In the rows, 128 means zero.
One turn moves every row onto another: examples first, then more rows asked:
k283: [113 129 155 132 127 119 136 103 192 149 121 139 110 132 105 120 100 156
 106 164 117 143 109 137 107 120 136 124 159 188]
k902: [105  99 123  97 145 118 138 152 157 122  84 163  92 144 107 145  97 129
 126 135 129 127 128 134 109  90 111 100 156 144]
k919: [126 117 121 114 156 111 155 166 148 113 124 131 130 157 122 133  92 157
 116 147 109 129 114 118  78  90 102 116 144 157]
k438: [109 119 131  98 136 120 146 142 136 151  98 158  84 137 116 125 115 147
 119 140 126 104 111 124 122 105  95 104 150 132]
k279: [114 110 149 111 155 110 142 146 149 129  79 157  85 144 110 124 106 131
 122 150 126 119 121 120 132 121 111 112 149 126]
k56: [ 93 133 160 141 114 109 144 133 179 143 120 132 102 139  93 139 103 146
 134 162 132 139  97 153 106 125 139 117 171 177]
k604: [116 112 107 115 134  97 149 128 151 121 122 150 128 139 138 144  97 148
 138 145 137 144 141 148 115 118  67 153 169 162]
k83: [138 122 145 127 161 112 176 162 140 113 133 129 112 157 133 124  95 146
 129 153 116 134 105 119 100 122 106 131 139 141]
k23: [ 90 131 160 146 123 119 139 121 183 148 116 129 105 140 105 148  98 149
 138 157 140 146 104 140 108 123 138 110 169 177]
k982: [104  98 100 112 152 100 140 142 158 128 120 144 133 152 127 146  90 137
 146 138 120 151 148 145 115 111  86 144 164 158]
k516: [121 114 151 146 117 119 136 119 185 153 139 144 116 126 123 127  96 149
 126 156 118 148 103 140 113 127 141 120 152 193]
k947: [115 109 140 144 114 118 133 129 185 140 141 144 111 125 110 140  94 143
 132 166 125 151 106 138 130 141 140 128 144 184]
k675: [129 130 138 108 158 121 171 143 121 139 139 140 120 151 135 127 107 156
 120 145 107 136 106 123  95 106  91 139 150 148]
k219: [100 110 121 108 166 122 140 153 144 135 103 152  98 120 115 146 109 143
 114 155 138 119 112 128 121 104 114  80 138 148]
k550: [110 123 154 131 137 130 148 108 189 127 118 130 115 134  98 127  91 158
 110 173 113 149 109 134 105 128 139 127 161 190]
k881: [101 126 154 144 110 111 143 113 184 155 127 134 100 135 112 133  98 153
 127 155 133 144 111 153 103 125 133 114 169 188]
k282: [ 93  98  99 107 165 111 151 125 151 120 101 159 120 131 124 133 101 151
 148 158 132 141 134 147 129 124  87 130 169 182]
k106: [122 152 142 127 150 110 159 147 143 133 144 121 127 148 122 134 110 152
 129 152 117 124 103 123  86  95  90 125 151 145]
k924: [116 104 129 117 122 123 142 146 144 127  98 166  83 116 107 134 107 137
 118 145 123 109 121 133 122 116 104  87 141 145]
k318: [139 127 142 119 146 112 158 163 133 116 125 144 134 136 131 132 104 150
 110 147 115 124  99 131  81  91  95 121 151 152]
k134: [110 115 131  95 133 117 138 148 152 133  85 171  92 119 112 140 109 129
 112 148 137 123 133 141 121  92 100 116 148 140]
k42: [107 106 124 113 143 115 159 109 149 123 111 160 122 137 125 135 100 139
 145 152 111 158 142 146 130 117  80 159 171 170]
k540: [111 111 137 148 122 121 129 131 190 144 132 139 123 120 112 129  94 148
 138 160 118 140 107 137 121 142 138 120 150 190]
k653: [107  99 108 105 136 114 165 125 139 138 120 158 107 138 131 126 102 144
 140 134 115 135 131 157 131 132  74 144 166 156]
k405: [114 127 127 111 182 116 166 150 141 120 142 123 135 139 127 136 102 150
 136 161 124 136  97 139  89  97 100 121 164 163]
k754: [115 129 155 137 133 114 138 106 185 127 117 139 120 144  97 129  98 164
 108 171 116 146 100 128 111 131 132 135 162 187]
k324: [100 107 120 122 145  93 167 141 155 126 108 135 110 152 126 121  95 139
 151 152 123 139 141 151 133 140  83 154 164 149]

k516 -> k881
k982 -> k902
Now find these:
k675 -> k653
k23 -> k550
k947 -> k56
k134 -> k318
k924 -> k106
k83 -> k324
k282 -> k219

One turn moves every row onto another: examples first, then more rows asked:
k771: [147 119 130  99 152 109 155 135 109  93 152 106 155 138 123 136]
k625: [131 144 161 125 124 133 141 130 107 141 182 120 143 126 108 129]
k740: [122 129 150 117 122  98 135 140 121 142 150 145 169 113 131 108]
k561: [142 127 126 107 145  80 168 143 112 113 121 112 141 152 120 125]
k176: [106 139 130 103 114 103 146 122  98 151 122 111 147 153 100 138]
k174: [146 142 134 116 152 104 172 139 107 105 133 102 124 145  97 129]
k986: [130 142 169 117 129 124 137 127 119 140 181 111 148 129 105 140]
k764: [133 154 131 139 113 116 139 138 107 127 120 132 145 101  85 124]
k455: [151 128 134 100 148 108 159 139 124 104 149  96 143 151 119 145]
k573: [158 125 144 120 155 104 154 140 123  93 137 111 147 122 129 130]
k893: [116 152 138 142 109 104 147 143 102 123 118 126 154 109  87 118]
k90: [124 140 169 121 132 139 144 124 116 143 171 113 150 127 108 135]
k483: [147 115 140 104 151 109 153 128 117 107 151  98 145 148 125 147]
k417: [123 145 166 116 136 143 133 118 110 128 162 107 147 118 106 135]
k656: [143 136 119 103 148 101 170 142  99  97 135 108 139 144 102 126]
k853: [142 132 117 102 146  92 169 144 101  98 130 112 145 144 110 123]
k415: [114 127 120 111 102 104 136 124 102 153 131 122 154 143  99 145]
k280: [135 134 164 122 124  93 134 142 130 138 155 134 169 113 134 120]
k848: [132 158 138 144 115 114 154 141 109 135 110 125 144 112  88 127]
k849: [115 134 127 117 106 103 150 128 105 158 119 116 153 150 100 145]
k972: [122 125 155 111 127 102 129 131 122 134 137 130 175 116 144 120]
k913: [141 155 129 147 105 110 144 143 102 132 122 130 142 110  94 127]
k953: [159 134 135 110 150 101 159 149 129  95 136 108 148 132 126 131]
k165: [138 163 139 140 111 102 147 142 110 131 120 121 138 114  81 132]
k822: [123 133 120 121  96 103 141 130  98 154 135 119 148 148 102 147]
k503: [132 129 152 124 116  99 137 143 117 145 159 140 166 120 140 114]
k661: [125 163 140 132 123 108 148 139 105 126 106 126 143 109  94 113]
k444: [120 142 158 115 128 135 139 124 108 141 178 121 144 124  97 127]
k585: [122 138 127 116 102  86 143 133 108 154 125 116 150 150  98 148]
k276: [127 128 161 123 126 105 140 139 128 144 146 136 173 115 140 118]
k85: [148 132 125 100 143  88 166 149 122 109 131 107 145 153 122 132]
k976: [112 139 166 127 125 133 138 127 107 125 173 112 156 117  99 129]
k734: [110 122 157 121 117  99 134 138 117 131 152 131 180 116 131 119]
k760: [100 133 130 118 102 102 145 129  95 144 133 112 156 146  91 139]
k730: [154 146 132 109 149 106 169 147 119 100 138 101 132 143 105 132]
k30: [151 123 132 105 153 108 156 139 111  88 149 110 154 128 123 130]

k85 -> k455
k573 -> k561
Now find these:
k503 -> k822
k976 -> k893
k90 -> k848
k740 -> k415
k165 -> k280
k417 -> k661
k656 -> k30

One turn moves every row onto another: examples first, then more rows asked:
k391: [120 141 132 138 103 120 149 135 138 130 144 157 139 143 130 142]
k332: [115 127 119 127 123 117 148 110 124 137 139 165 118 129 157 158]
k467: [108 107 118 134 106 104 131 156 109 140  95 107 120 114 117 133]
k141: [115  98 125 112  98 130 127 126  95 142 117 103 117 138 101 151]
k723: [111 128 125 138 120 114 134 112 135 145 150 162 126 135 149 146]
k160: [101 103 119 117 118 110 112 140 113 157 106 120 106 106 129 136]
k386: [115  95 125 112  99 126 130 127  96 135 108 103 117 142 101 149]
k12: [129 152 125 108 122 143 104 129 104 130 121 120 142 128 128 146]
k302: [122 136 130 146 105 110 154 134 135 123 138 151 142 147 136 141]
k150: [125 133 117 148 109 110 169 128 118 119 132 147 134 140 146 156]
k142: [106 117 123 111 104 122 115 156 115 158 111 120 113 106 114 136]
k614: [119 128 114 144 141 120 114 110  97 116 102 117 140 130 132 153]
k617: [117  91 126 105 105 117 127 121  99 133 105 101 113 143 120 143]
k441: [128 142 120 138 101 118 168 136 121 123 138 148 136 139 139 154]
k880: [116  99 123 105 101 126 118 121  93 151 125 100 111 134 117 148]
k801: [110 114 121 128 101 112 129 162 111 143 101 109 120 114 111 134]
k897: [128 146 123 126 101 127 161 136 122 130 144 155 133 136 139 154]
k996: [102 110 120 111 111 117 112 146 114 160 110 121 107 105 122 135]
k648: [113 124 123 146 122 103 141 111 133 139 145 155 128 136 156 144]
k309: [106 101 115 133 114  99 126 147 111 144  94 110 114 113 125 134]
k196: [117 125 123 151 118  98 148 117 132 130 138 149 133 141 154 141]
k842: [119 136 123 117 115 126 147 118 126 139 146 166 121 129 152 155]
k211: [113 136 129 132 112 122 136 119 137 146 153 165 128 134 139 147]
k784: [119 126 115 148 119 106 164 117 118 122 130 150 128 137 154 157]
k96: [115 100 123 109  98 131 123 125  94 148 123 102 114 135 107 151]
k153: [133 154 122 122 118 138 112 136 101 124 120 111 149 130 123 146]
k497: [115 126 116 129 146 126 105 105 102 122 104 127 134 128 137 154]
k581: [116 141 131 132 106 125 142 130 138 139 151 163 134 139 132 145]
k94: [118  95 123 102 104 120 120 119  96 147 120  98 110 136 125 145]
k691: [117 123 115 139 124 109 156 109 121 130 133 158 121 133 160 158]
k735: [116  92 126 109 101 120 130 125  98 131 104 102 115 143 110 145]
k162: [109 117 123 118  99 119 123 163 113 150 107 114 119 111 108 134]
k909: [118  92 125 102 106 115 123 119  97 139 112  99 112 140 125 142]
k739: [120 130 125 152 112 100 154 127 133 124 136 148 138 146 146 140]
k807: [117 133 119 113 142 134  99 108 106 127 110 130 132 126 139 149]
k458: [122 146 124 104 133 140  97 118 107 131 118 127 135 126 134 148]
k983: [125 136 114 146 132 123 121 122  95 114 105 109 148 133 126 152]
k939: [102  99 116 126 119 103 119 140 112 149  98 114 109 108 130 135]
k13: [130 147 118 139 121 130 120 133  95 118 113 106 152 133 121 150]
k649: [124 144 125 118 106 130 151 128 124 137 146 163 126 133 144 154]

k648 -> k302
k386 -> k880
k939 -> k801
Now find these:
k13 -> k458
k897 -> k332

